One turn sends every row of this set to another row. A few are shown first. Where does it send the rows asked after them?
Vugof: [ 20  10   4   7  -4  13   3  -6  16 -18  -7  -5   9  -2 -14  -5 -21   3]
zof: [  6 -15   7 -12  24  16 -16   4  -6   0  -7   6  -8  -6   8  -7   7  -5]
lof: [  9   6   6  -3  10  11 -27 -30 -23   4  -7  -2  -3  -4 -10   0  -8  -5]
tesod: [  6  -9  12 -12  24   5 -19  -6   2   6 -16  -9  -5  -1   5  -9  10  -5]
notud: [  0   5  -3  -9  21  10  -9 -11   6  11   3  13  -6 -16  -1  -3   0 -20]
Zasa: [ -2 -10  11  -2  21  16 -10 -21 -20   1   2  16   9  -8  -6 -13  -4   0]
Nevat: [  2  -8  -2  -7  18  13  -9 -30 -12   3  -1  12  15  -8  -4 -17  -9  -9]
Bapug: [ 19   6   3   7  -7  13   4  -6  15 -19 -10  -1  10  -2 -15  -3 -17   2]
zekek: [ -8  -1   4 -13  22   5 -12  -8   9  10  -5  11  -9  -8  -3  -6   3 -16]
Reme: [ 23  10   5  13  -4  17  -3  -1  18 -12  -4  -3   7  -6 -21  -4  -7  -3]
nafep: [  4   1  15  -3  16  13 -23 -17 -28   0  -7   3  -7  -3  -8   2  -2   2]
zul: [ 19  14  -1   8  -2  16  -3   0  10 -19 -16  -3  10  -1 -23  -4 -10  -6]
fak: [ 23   7   4  11   2  16   4  -1  14 -16 -12  -3  20  -3 -18 -11  -6  -3]
mib: [ -5  -2   6  -6  22  16 -12  -6  -5   6   6  20  -8 -14  -6  -5   1 -11]
ganat: [ 23  14   4  12   1  17  -4   0  20 -12  -3  -6   5  -5 -19  -6 -12  -4]
Zut: [ 19  16  -2   7   0  17  -6  -2  10 -19 -13  -4   9   0 -22  -7 -16  -6]
toras: [ 27   3   0   7  -2  20  -9   0  15 -18 -10  -9   9   0 -15 -12 -15   0]
muku: [ -1  -3  11  -3  11   9 -29 -30 -16   6  -6   2  -3  -1 -16  -8  -6  -2]
vide: [ 15  -1  19  -5  14   2  -8 -23  -6   8  -3 -10  -4  -6  12   5  -4   6]
luko: [ -9 -12   3  -9  18   7 -12 -25  -3   6  -3  14   7  -5  -8 -18  -6  -8]
pitam: [ 27   0   0   8  -6  18  -8  -1  15 -18 -11  -6   9  -2 -18  -8 -12   0]
Ropu: [ 21   9   2   9   5  17   2  -2  16 -16  -9  -5  19  -2 -16 -15 -12  -3]
Fuzor: [  5  -3  25  -2  14   1 -14 -24  -6  10  -5 -10  -5  -2   2  -2   0   7]
Lize: [ 16  -9   1 -14  24  11 -20  -4   1   4 -13  -7  -4  -6  12  -6   7 -10]
bizu: [  6  -5  22  -7  19   7  -8  -9 -11   3  -3  -1 -10  -5  10   6   0   8]

Reme turns into Bapug
bizu turns into Zasa
And these:
Nevat turns into Lize
Fuzor turns into luko
ganat turns into Vugof

One turn sends every row of this set to another row. A few are shown first. Where does it send the rows asked after them?
bevi: [ -4   1   6 -11  14   0   9   1  14   4  19  -2]
Vub: [ -8   6  -6 -14 -10  -7  10  18  13  12  -2   9]
big: [ -4   1  -2  -2  17   2   8   0  10   6  21 -11]
kiga: [  0 -12   0  -9   0   6   0 -18 -13   7  -1   1]
nek: [-21   5   2   7 -10 -13  17  -3  11   9   3  -8]
maf: [ -1  -2   6 -11  16  -1   6   0  10   3  20  -2]
pevi: [ -8 -19 -14  -8  -7  -5   4 -10   8   1  10   6]
pira: [ -7   2   3   3  -3  -1  -4  -4  26   1 -16  -8]
kov: [ 18  11  -5   2 -12  -6   7   6   6   8 -11  -2]
vir: [ -1 -11 -16  17   3  -8  -3  10   6  -2  -2   4]
gudap: [ -2   6  -5   5   6  13   4   5  -9 -10  15   3]
Geru: [  1 -13   2  -4  -5  15   2 -15  -9  -1  -5  -3]
nifig: [  1   3   2   5  10   6  -4   9 -14  -5  13   8]
zev: [-16  10  -2 -17  -5   1  -2  12 -11  10  -4   2]
zap: [  9  13  -3   2  -8  -3  13  17  10   6 -13   3]
Tano: [-15 -18 -10  -3 -11   3   5  -6  10   9  14   3]
faf: [  3  15  14   4   0  -1 -13   2   0   1  -5  12]
tonaf: [  0   6  -9 -19  -7  -8   4  13  14  16   2  -1]
sufu: [-15   6   7   4  -8  -6  20   1  12  20  -2  -7]
Moluk: [  7  -7  -3   4  18  -3   1  -8   0   8  -6 -14]
vifo: [ -1  17  10   2 -13   8  19   5   0  11  -3   0]
ridis: [  9  -7  -1   2  15  -3   5  -6  12   3 -13 -13]
fafup: [  0  14   9   4 -20   2  17  -6  -3   6   3   1]
zomir: [-10   4   4   6 -13  15 -12  -3   1   3 -15  -2]
Ronug: [  0  -9   3  -3  -6  16   1 -14 -12   3  -8  -1]
zafol: [-19   5  -4   7   0 -12   3   8  -5   5 -18  -8]
Pur: [  0   7   2   4   7   8  -2   8 -14  -6   9  11]
Por: [-18   2   1   0 -14   7 -12   2  13  15  11   4]
zirip: [ -2 -13 -16  17   3  -5  -4  10   3  -3   3   1]
bir: [ 10 -10   1  -1  15  -3   4  -7  10   0 -10 -12]
fikaz: [-10  10  16 -11  -4   1  -1  -7  19   2   6   5]
siros: [-16   5   1 -11 -11  -2   4  10  -9  14 -11  11]
Kamub: [  2  -9 -20  11   1  -3   1   5   3 -13  -1   4]
rupu: [ -3   4  -2  11  -1 -12 -15  10  18  11  -2   5]
sodo: [-13 -21 -10  -1 -10   5   4  -5   8   4  14   0]
kipo: [-15   2   1   6  -4 -11   8   6  -1  17 -21  -2]

Por turns into zomir
nek turns into fafup
And these:
zirip turns into sodo
Tano turns into Ronug
vifo turns into zap
Kamub turns into pevi

